128 stands for zero in the data rows.
Here are some numbered points:
np.array([117., 123., 134., 167., 102., 87., 151., 116.]) 0
np.array([113., 113., 172., 163., 46., 52., 153., 219.]) 1
np.array([125., 114., 121., 125., 127., 124., 129., 130.]) 2
np.array([162., 143., 95., 64., 157., 195., 53., 149.]) 3
np.array([129., 141., 162., 158., 107., 115., 148., 135.]) 4
np.array([143., 145., 97., 101., 145., 157., 93., 106.]) 5
np.array([170., 229., 109., 132., 125., 194., 61., 47.]) 6
np.array([167., 185., 77., 114., 121., 182., 63., 74.]) 7
np.array([134., 143., 97., 100., 154., 172., 96., 96.]) 8
np.array([137., 111., 71., 114., 103., 103., 100., 127.]) 9
np.array([128., 119., 128., 118., 131., 131., 137., 134.]) 10
np.array([131., 125., 128., 109., 134., 141., 119., 132.]) 11
np.array([116., 89., 85., 119., 97., 75., 124., 143.]) 12
np.array([134., 132., 109., 116., 142., 143., 113., 115.]) 13
np.array([133., 123., 131., 132., 131., 121., 137., 140.]) 14
np.array([129., 125., 121., 120., 136., 126., 126., 126.]) 15
np.array([155., 157., 64., 107., 135., 174., 62., 74.]) 16
np.array([126., 126., 107., 126., 132., 132., 130., 93.]) 17
np.array([121., 123., 136., 131., 138., 126., 138., 134.]) 18
np.array([124., 125., 165., 140., 129., 124., 147., 149.]) 19
np.array([129., 143., 181., 142., 133., 132., 160., 159.]) 20
np.array([127., 153., 130., 142., 114., 127., 130., 115.]) 21
np.array([139., 166., 201., 134., 160., 176., 149., 141.]) 22
np.array([140., 132., 101., 109., 141., 153., 99., 111.]) 23
Which three points above are nearest to each new point by angle, seen from the average point of the numbered points? Their numbers follow each, nearest first.
np.array([127., 131., 131., 126., 68., 64., 120., 233.]) 1 12 14
np.array([129., 120., 147., 97., 127., 137., 121., 184.]) 11 10 19
np.array([128., 96., 100., 87., 230., 196., 138., 37.]) 13 8 23
np.array([118., 127., 135., 131., 126., 122., 112., 134.]) 1 19 18
np.array([131., 128., 103., 113., 133., 132., 100., 118.]) 23 13 5
np.array([111., 106., 199., 129., 145., 121., 171., 176.]) 19 20 18
np.array([117., 101., 94., 145., 203., 159., 163., 0.]) 17 13 8
np.array([127., 122., 136., 117., 137., 143., 118., 125.]) 11 10 18
np.array([105., 154., 181., 215., 130., 111., 212., 37.]) 21 0 4
np.array([88., 64., 128., 160., 129., 63., 198., 109.]) 2 0 18
np.array([94., 26., 98., 92., 126., 68., 154., 175.]) 2 12 15
np.array([121., 115., 137., 129., 122., 115., 143., 138.]) 14 18 2
np.array([143., 142., 129., 113., 148., 168., 105., 109.]) 8 5 23
